In the data rows, 128 means zero.
Each row of this table is followed by its label. One hidden rule gives the labels. It looks at one to three of the table's principal directions, none of them among the few with the most spread.
[143 120 214 130 162 133 118 170 100 108 180 125 131 154 170 171 133 137
 157 181 123 141 100  94  78 154 139 123  69 135 151 120 125 145 155 140
 126 105 170 158 239  50 123  84 119 128 168 175 123  53 135 109 177] z549
[ 91 130 210 202 148 125 140 162 105 111 178  86 179 116 177 171  61 123
  90 180  88 144  51 167  50  97 154 136  60 189  99 116 140  86 175 180
 148 205 146 144 135 190  79 129 111  87 173 152 120  67 142 137 122] z650
[ 97 124 132 106 137 120 104 122 115 155 113 144 177 148 154 147 105 122
 106 169  93 160  90 144 129  82 165 120 111 155 143 122 109 111 124 163
 133 165 137 131 121 159 104 129 131  84 135 131 173 120 144 138 156] z549
[158 123  81 188 112 126 135 102 207  99 111  92  46  84  37  64 157 103
 119  64 213  58 177 167 126 164  59 115 183 126  86 131 208 121  93  84
 112 154  91 136  10 177 143 181  95 193  78  67  37 185 120 126  69] z582
[117 145 155 192 118 122 163 104 128  70 118 108 100 121 105 147 152 122
 151  80 181 115 129 121 112 158  96 149 173 112  73 132 148 124 148 120
 113 130 112  74 112 142 152 141 153 137 107 109  96 134  76 113  84] z582
[149 187  91 136  73 164 147 117 191 131 132  94 140 127  47  95 145 137
 121 165 199  55 120 169 208 107 157  44 197 210 133 142 111 109  87 146
 151 163 116 177  15 200 137 186 116 172 135  74 154 151 135 143 114] z650
[149 105  80 142 124 102 131 141 117 168  87 105 132  70 123  75 119 114
  67 129 131  92 124 153 119 101 103 133 144 134 136 111 140  89 139 144
 140 150 124 111  38 200  78 155 123 126 130 114 124 157 117 174  71] z549
[ 84  66 115  71 162 130  96 110 108 125 131 202 120 168 156 126 124 130
 136  70  66 189 166  98 125 149 102 198  82  30 143 112 114 187 111  83
  93 104  95 104 191  60 161 102 143 111  90 153 109 165 155 102 155] z549
[103 104 181 145 197 110 144 168  78 110 165 160 133 157 119 137 169 159
 124 159 159 118 115  82 104 151  97 154  87  78 140 130  70 144 185 126
 117 111 129 124 172  88 169  93 149 126 136 176 138 125 125 121 134] z549
[ 89 130 168 232 206  89 186 163  55 153 145 115 173 108 217 167  64 142
  68 144  58 199  63 166  33  91 114 205  57 169  65 153 127  47 201 184
 143 188 143 107 168 206  74 112 131  29 192 172 149  96 126 179 100] z549
[130 166 158 189 116 122 159 149 149 129 114  91 132 106  51 112 146 123
  87 207 219  81  62 161 146  84 136  46 166 179 128 155 122  77 154 199
 181 184 143 161  24 203 139 164 115 124 136  99 166 141 116 152 110] z650
[134  46 130 197 183 118 132 159 141 152 120 120  90 101 123  50 117  97
  48 106  97 162 115 167  72 136  40 212  45 103 132 113 193 106 137 161
 132 182  81 160  62 198 120 168 107  89 115 101  67 163 176 132  84] z582
[147 123 126 160 118 103 136 116 158 149  89  96 106  94  99  91 131 113
 122 132 161 104 128 145 135 112 113 118 137 161 115 137 153 105 118 132
 155 145 117 140  52 187 132 162 128 127 103  90 130 134 122 104 112] z64
[104 132 191  87 116 163  85 107 158  83 145 160 138 194 114 175 158 119
 169 149 138 164  97 112 148 145 168  99 110 119 159 127 120 165 108 148
 104 126 133 158 186  82 172 116 145 107 116 122 152 102 147  74 198] z549
[ 90  79 171 145 180 104 109 149  93 140 130 160 116 129 158 132 121 127
  91 148 109 162 101 127  68 133  96 173  36  92 136 133 118 128 147 134
 113 157 121 151 160 127 133 104 122  81 121 155 134 138 165 111 159] z64
[140  90 144 105 180 104 105 148 104 149  98 172 107 140 118 113 179 122
 119 149 133 166 119  98 120 135  99 137 100  75 176 140 120 133 148 151
 117  99 137 142 167  89 159 100 141  92 124 142 156 134 131 126 159] z650
[134 131  67 152 159 115 137 135 134 201  95 122 171 128 124  74 123 145
  69 146 150  93 106 174 171  80 107 110 141 198 130 111  93  80 116 160
 146 187 115 126  12 225  75 205 107 131 131  93 159 190 141 179 101] z582
[127 170 149 124  79 128 113 106 181  91 122  89 117 118  59 148 144 112
 163 171 217  65 116 136 142 105 178  17 201 166 121 133 150 130 122 124
 146 146 158 138  76 131 154 131 115 173 104 111 134 107  99 108 145] z64
[150 120 174 156  83 127  96  97 190  79 105  85  67  84 107 146 135  65
 144  96 147 150 117 149  71 147 129 118 146 114 106 133 243 115 151 152
 106 124 147 109 124 152 129 130 134 101 107 102  81  92 103 102 105] z650
[ 66 149 138 157 127 162 165 141 130  48 203 127 157 154 107 148 117 157
 127  97 124  97 132 139 145 172 138 140 113 124 101 116  89 145 118  93
 113 162  76 159 124 122 172 122 120 162 124 130  83 139 156 103 120] z650
[132 112 198 167 103  97 112 128 148 101 137  90  73  72 132 151 103  88
 120 162 149 121 111 136  48 142 129 129 102 120 103 146 199 109 150 140
 139 130 158 136 135 132 106 105 113 112 118 135  85  84 132 109 120] z64
[136 163 100 134 137 153 179 118 144  71 155 134 110 157  83 141 157 149
 179  58 151 128 175 101 151 158 123 130 182  84  93 150 136 150 130  80
 130  84 123 111 171  67 193 100 138 162 125 142 101 132  96 121 116] z650
[ 95 122 137 122 162 122 132 144  95 116 161 160 126 137 132 143 133 152
 128 139 134 119 137 116 109 146 121 130 112 104 127 137  90 144 138  98
 102 128 125 140 174  89 146  91 126 137 140 166 127 132 135 137 149] z582
[144 114 156  82 137  97 110 128  78 133 112 160 110 121 164 164 171 128
 160 137 107 172 146  65  95 150 135 171 113  65 151 152 111 141 186 125
  90  36 161  87 234  80 152  52 189  78 146 181 179  82  97 118 138] z549
[ 98 158 133 129 135 153 162 182  66 128 204 125 197 141 186 155  62 178
 114 170  63 113 112 134 132 122 164 118  75 175 134 115  53 135 109 110
 158 159 128 186 183  90 100 100  88 160 185 170 134 101 166 148 161] z650
[119 106  82 118 217 121 157 174  57 189 123 188 178 161 163  94 137 178
  81 120  89 145 119 118 164 128  89 177  78 110 161 123  34 112 125 137
 131 133 100 146 148 111 107 134 124 107 154 147 161 186 156 167 142] z549
[152 153 112  95 146 128 139 132 117 161 102 137 160 150 133 132 180 150
 142 149 163 123 109 108 174 117 154 100 167 153 157 134  78 105 162 164
 116  89 152 106 145 134 129 129 171 101 158 138 203 123  97 149 135] z64
[151 135  80  83  79 152 108 105 154 113 135 119  88 122 121 120 135 123
 176  74 127  98 198 112 151 171 127 125 166 108 130 109 150 175  92  66
  96  82 112 113 141  69 135 124 116 197 102 114  74 140 125 112 121] z582
[106  96 192 143 113 102  88 112 153 106 104 121  99  89 102 138 129  86
 100 161 169 112  82 148  77 128 133 112 106 117 130 136 165 105 134 154
 115 166 133 147  92 171 112 126 137  88 105 115 120 114 132 100 138] z582
[176  87  76 123 123 120  90  97 186 142  36 107  84  96  60  64 191  76
 124  33 163 121 150 133 132 125  80 139 178  73 142  98 205 119 167 143
  97 112 106  57  26 188 137 179 157 122  67  75  94 178  79 119  57] z650
[117  93 124  78 161 115 110 155  93 139 159 162 128 115 144 126 127 144
 116 139 113 106 148 103 101 149 130 142  92  78 157 126  92 144 145  91
 100  96 137 142 185  75 115  75 132 133 146 185 121 121 145 142 144] z64
[101  83 179 125 169  93  76 113 129 149 102 164 117 135 144 148 119 105
 111 149 123 170  94 132  72 104 119 143  68 100 129 138 145 121 140 145
 117 156 148 124 147 137 110 120 128  71 105 143 145 128 145 109 170] z582
[126  86 121 123 117  79  90 103 131 126  71 128 101  72 100 113 136  86
 107 100 124 126 143 124  81 113 112 155 133  67 121 127 173 116 157 115
 113 123 127  83  76 176 124 111 152 101  86 125 116 133 101 117  89] z549
[149 130  84 147 189 120 142 155  78 219  97 165 171 153 183  99 125 153
  76 143  72 185 102 152 165 104  90 170  95 175 152 134  79  83 116 191
 135 149 116 137 122 170  71 174 115  81 170 109 178 172 154 193 130] z64
[212  66  30  62  98 108  35 110 175 229  20 109  98  72 131  33 131  68
  94  97  87 142 165 154 133  74  98 109 139 122 190  80 220 129 107 136
 130 118 147 102  31 184  72 180  99 134  87  83 128 166 129 152 102] z650
[169 146 156 168 129 119 132 124 134 129 120 106 119 143 151 136 159 125
 148 151 144 138 123 124 133 155 110 148 126 190 122 130 144 110 114 154
 119 115 134 135 133 153 118 151 134 122 142  95 136  94 125 114 128] z582
[152  91 107 140  99 126  93 108 181 150  73 106  62  84  84  66 134  87
 102 108 183  99 133 160 117 117  78  97 146 114 135 112 196 135 105 128
 131 162 119 127  33 164 118 183  99 153  77  81  92 183 127 124 108] z582
[ 96 208 113 170  76 155 190 103 152  61 155  95 124 145  46 152 137 151
 173 117 205  75 149 127 170 115 151  67 225 143  67 151 112 150 129  91
 157 145 116 105  74 132 210 133 127 196 105 115 127 146  86 118 100] z650
[119 130  81 130 158 134 138 118 128 147 123 164 154 156 124 105 140 147
 111  89 106 142 142 145 184 142 103 165 134 139 127 128  90 115  98 132
 105 138  83 127  98 159 119 169 135 121 127  97 128 178 146 149 114] z582
[120 166  96 108  79 171 140 123 165  80 148 117 138 137  57 117 130 139
 148 102 165  66 144 134 196 135 154  56 184 124 133 116 110 158  84  94
 152 142 105 157  79  96 161 145 101 206 102 101  99 160 126 114 131] z650
[122 113 104  95  75 153 120 114 178  66 157 125  68  86  49 104 145 106
 131  79 174  58 176 127 137 190 125 113 179  53 132 127 158 158 114  79
  93  99  94 135  97  89 149 114 131 184  97 119  40 157 128 123  87] z650
[ 80  81  55 106 137 120 149 107 129 129 143 186  93 120  98  75 103 142
  97  57  89 130 208 124 148 151  79 216 102  31 104 149 106 165  81  43
 125 118  55 135  94 120 174 116 130 142  76 132  84 213 178 116 102] z549
[140 137 199 155 174 100 132 142  90 126 140 135 134 146 165 178 134 136
 160 170 123 172 103 100  82 119 132 129 109 143 117 149 129 120 167 148
 135 106 179 115 220  94 127  92 139  98 165 169 158  61  98 130 159] z64
[109 130 135 105 139 148 138 134 107 116 186 159 149 152 171 150  97 160
 137 124  91 128 142 122 135 158 139 153  94 130 123 130  85 148  92  91
 113 118 121 156 201  80 108 108 122 140 159 158 117 116 158 131 158] z582
[113  75 152  67 150  93  77 102 114 131  92 195  92 136 146 149 149 104
 149 106  76 216 152  84  96 138 125 183  75  27 151 157 145 158 135 108
 101  70 135 120 219  73 176  60 165  58  95 159 157 116 140  80 178] z650
[145 145  86 191 166 134 197 146 128 143 140 126 122 136 101  85 140 154
 107  94 124 137 150 142 161 141  78 179 132 141 100 155 117 102 130 137
 148 129  86 139  86 169 153 161 127 128 141 104 115 167 138 152  79] z650
[173 158 147 185 105 157 152 151 143  80 156  53 107 118 151 142 134 120
 160 105 127 120 133 133  89 170 121 130 119 177 109 106 194 126 138 125
 124 125 136 147 158 119 136 122 103 161 150 116  77  71 117 104 112] z650
[143 158 117 168  94 137 150 110 189 111 114  64 128 115  70 109 130 110
 136 127 189  79 118 157 150 102 144  75 199 184  99 118 172 104 129 147
 159 161 128 114  26 190 132 179 122 159 110  83 108 126  98 125  87] z650
[101 117 140 141 211 126 133 160  44 211 118 199 174 191 206 143 110 162
  82 179  52 227  74 134 118  93 101 193  21 148 152 152  53 110 117 185
 133 173 122 165 194 131 103 127 119  44 171 147 211 154 182 156 193] z64
[ 89  95 186 115 201 114 107 124  93 128 126 220 128 195 141 167 154 137
 135 118  81 247 111  89 107 124 104 193  47  36 137 166  98 154 164 147
 113 105 131 117 229  84 193  87 162  43 116 167 182 138 147  99 182] z650
[ 95 185  97 171 110 165 201 119 131  65 147 105 143 166 101 144 134 160
 158  73 172  94 139 127 176 149 129 117 186 138  77 119 101 139 107  97
 146 151  91 110 102 105 179 145 117 182 103 104 100 167 107 110 111] z64
[147 160 149 181 126 143 155 131 151  78 142  96 110 127  82 138 160 122
 155 103 157 117 127 133 122 160 120 123 153 148 106 142 159 115 142 136
 116 130 114 142 122 141 158 130 134 139 137 104  96 102 105 112 106] z650
Here are more rows. What is the label of each one?
[128 138  62 130 156 145 175 160  83 173 145 145 160 158 161  92 140 179
 105 117  87 129 155 121 184 153 100 196  94 150 144 123  46 126 116 124
 120 117  74 148 120 141 138 144 133 134 148 119 150 174 170 143 112]: z549
[155 164 124 157 127 136 166 130 135 116 160  91 135 134 145 143 145 144
 160 111 132 120 150 120 136 155 134 154 163 169  98 129 132 112 170 134
 109  85 132  87 145 148 127 136 156 137 160 131 117  94 101 142  77]: z64
[120 122 134 181 184 111 152 162 101 164 133 111 159 113 154 124 101 131
  69 172 127 130  74 166  76  88 120 131 109 175 115 129 133  68 165 178
 140 187 149 132 106 188  71 138 113  88 176 149 139 119 128 189 110]: z549
[103  40 102  57 159 101  61 137  94 183 112 191 124 102 164  98  80 113
  70 125  57 149 142 127  82 104 107 164  51  42 169 109 123 152 110  95
 118 139 129 134 145  97  76 100 104 109 109 170 115 167 173 149 154]: z549
[104 182 192  99  96 109  99  73 130  77  89 154 134 166 119 226 175 120
 205 143 164 168 104  89 146 127 191  83 169 121 116 165 109 133 136 139
 109  92 165  96 197  93 180  85 175  86 102 127 204  85  83  70 192]: z582
[113  78  63 148 191  96 158 142  74 153 102 160 134 103 144  72 140 151
  81  43  94 132 166 120 121 142  50 222 107  60 114 111  93 120 161  90
 103 120  78  76  97 165 131 135 154 115 116 142 112 195 116 155  62]: z64
[171 169 105 137  69 133 153 109 142 106 149  77  95 101 140 140  91 126
 190 108 126 106 192 115 123 128 138  99 202 154  81 128 183 158 105  70
 158  85 161  92 153  80 124 119 103 208 135 135  82  85  83 140 101]: z64
[ 95  86  86  42 105 127 108  85 153 116 139 191  68 113  72 108 116 120
 142  89 131 115 206 102 131 140 129 144 151   9 126 162 132 189  88  37
 111  81 109 126 148  58 172  77 145 148  85 161  98 167 142 116 138]: z549
[155 106 108 131 163 126 145 140 125 151 107 130 102 139 123  96 140 126
 137 109 131 148 144 112 123 122  94 139 128 103 136 127 153 140 123 121
 153 114 131 128 142  86 148 126 115 135 119 130 115 141 120 126 135]: z650
[108 135 132 126 139 137 127 146  98 142 158 155 164 139 154 135 107 158
 101 149  96 123 114 140 139 132 130 142  76 149 137 132  66 124 107 124
 120 153 114 169 140 143 102 130 118 123 155 138 151 138 167 138 150]: z582
[123 135 139 126 150 124 158 133 112 126 138 155 128 130 111 138 134 142
 129 133 119 151 125 114 128 127 137 148 117 103 124 176 104 116 140 130
 138 106 129 151 170 120 155  91 157  87 153 153 160 113 127 128 139]: z650
[134 141  94 141 187 149 164 140  96 146 124 174 149 206 144 113 179 172
 144  89 101 186 146 105 190 155  80 188 102 128 139 133  70 144 110 133
 115 110  85 137 164 108 183 146 141 115 133 109 164 170 145 118 147]: z549
[120 171 115  44  46 170 102  97 143 108 123 131 156 158 160 176 120 128
 173 136 116 131 124 118 188 134 209  75 164 151 155 115 106 155  73 124
 122 104 142 137 176  69 124 114 131 140 122 115 162 113 135 102 185]: z64
[120 122  74 187 141 127 172 146 108 131 132 102 125  89 120  88  96 138
  84  77 113  91 148 158 102 131  81 172 116 127  90 117 135 108 120  94
 136 176  85 131  62 175 108 144 100 155 126 118  74 169 134 150  72]: z549
[106 148 148 163  86 111 115  97 155 137 100  81 146  95 156 153  87 100
 103 161 150 113  76 183 109  92 164  95 156 210  93 119 159  74 129 176
 131 189 144 101  58 222  62 173 124  98 124  95 138 118 118 142 110]: z582
[111 184 154 184 124 148 195 132 156  54 204 117 115 141  55 156 115 146
 150 137 164 105 139 134 133 143 144 105 163 134  72 183 135 125 114 106
 166 137 124 172 136 107 179 104 112 161 146 137  92 105 128 129 120]: z650
[141 109 110 122 107 109  91 111 180 146  65  91 112  99  57  80 159  93
 110 154 224  56 110 147 138  85 125  45 192 144 148  96 163 117 136 146
 141 166 140 105   0 184 122 178 118 160  77  89 127 161  98 129 105]: z64
[105  85 140 166 155  95 129 133 106 142  95 118 130  92 151 113 103 105
  80 123 118 139  94 151  77 107 102 158 109 119 114 111 154  94 151 153
 132 173 121 102  91 176  90 141 130  88 120 126 110 139 117 144 100]: z64
[152 127 145 124 108 118  90 106 143 120  89 112 128 109 151 144 149 107
 140 101 149 113 109 134 122 150 131 118 142 148 132 103 150 107 130 143
  90 121 140  97 123 151  77 152 143 118 120 102 123 115 100 116 123]: z582
[142 102 107 116 136 158 133 124 144 131 113 156 126 154 109  87 139 128
 115  86 122 149 129 128 168 129  93 144 122  91 148 117 129 150  94 131
 144 131 106 137 112 118 141 163 128 129 115 106 124 171 137 124 129]: z650
[157 124  60 132 111 144 150 133 126 171 156 114 112  93 152  79  78 149
 113  89  90  97 189 148 133 132  93 161 128 142 106 121 130 143 101  74
 132 120 110 123 105 143  84 156 102 182 149 132  87 156 142 169  81]: z64
[111 146 128  77 114 124  95  78 153 124 113 153 137 169 124 168 122 125
 187 130 132 150 147 111 151  96 172  86 169 131 116 135 130 161  98  98
 131 114 156 100 157  87 149 118 132 139  99 134 157 115 110 104 178]: z582
[125 197 186  99  50 153 107  91 186  98 151 106 143 129 100 196  99 117
 174 190 165 105  89 148 148  98 231  22 169 195 117 167 134 119  98 144
 150 138 179 168 147 130 113 120 128 127 149 125 171  65 121 107 183]: z64
[133 115 111  85 124 140  96 132 115 160 127 147 151 154 178 121 137 140
 117 151 112 120 125 126 159 148 130 140 100 156 169  96  87 137  93 135
  97 125 119 143 137 122  90 147 125 132 135 117 147 142 164 130 154]: z582
[136  98 188 127 167 104 117 173  75 173 137 124 158 106 201 147 102 127
  93 199  95 145  67 123  66 111 145 144  61 150 159 122 111  91 179 184
 132 129 170 138 189 131  55 101 139  69 187 176 159  71 134 155 144]: z549
[124 116 124 140 125 112 133 109 134 124 111 124 114 115 125 129 113 111
 128 101 116 151 140 125 103 108 120 152 137  96 100 135 164 127 145 121
 141 123 134  88 118 142 135 123 138 112 109 134 119 129 109 126 103]: z650
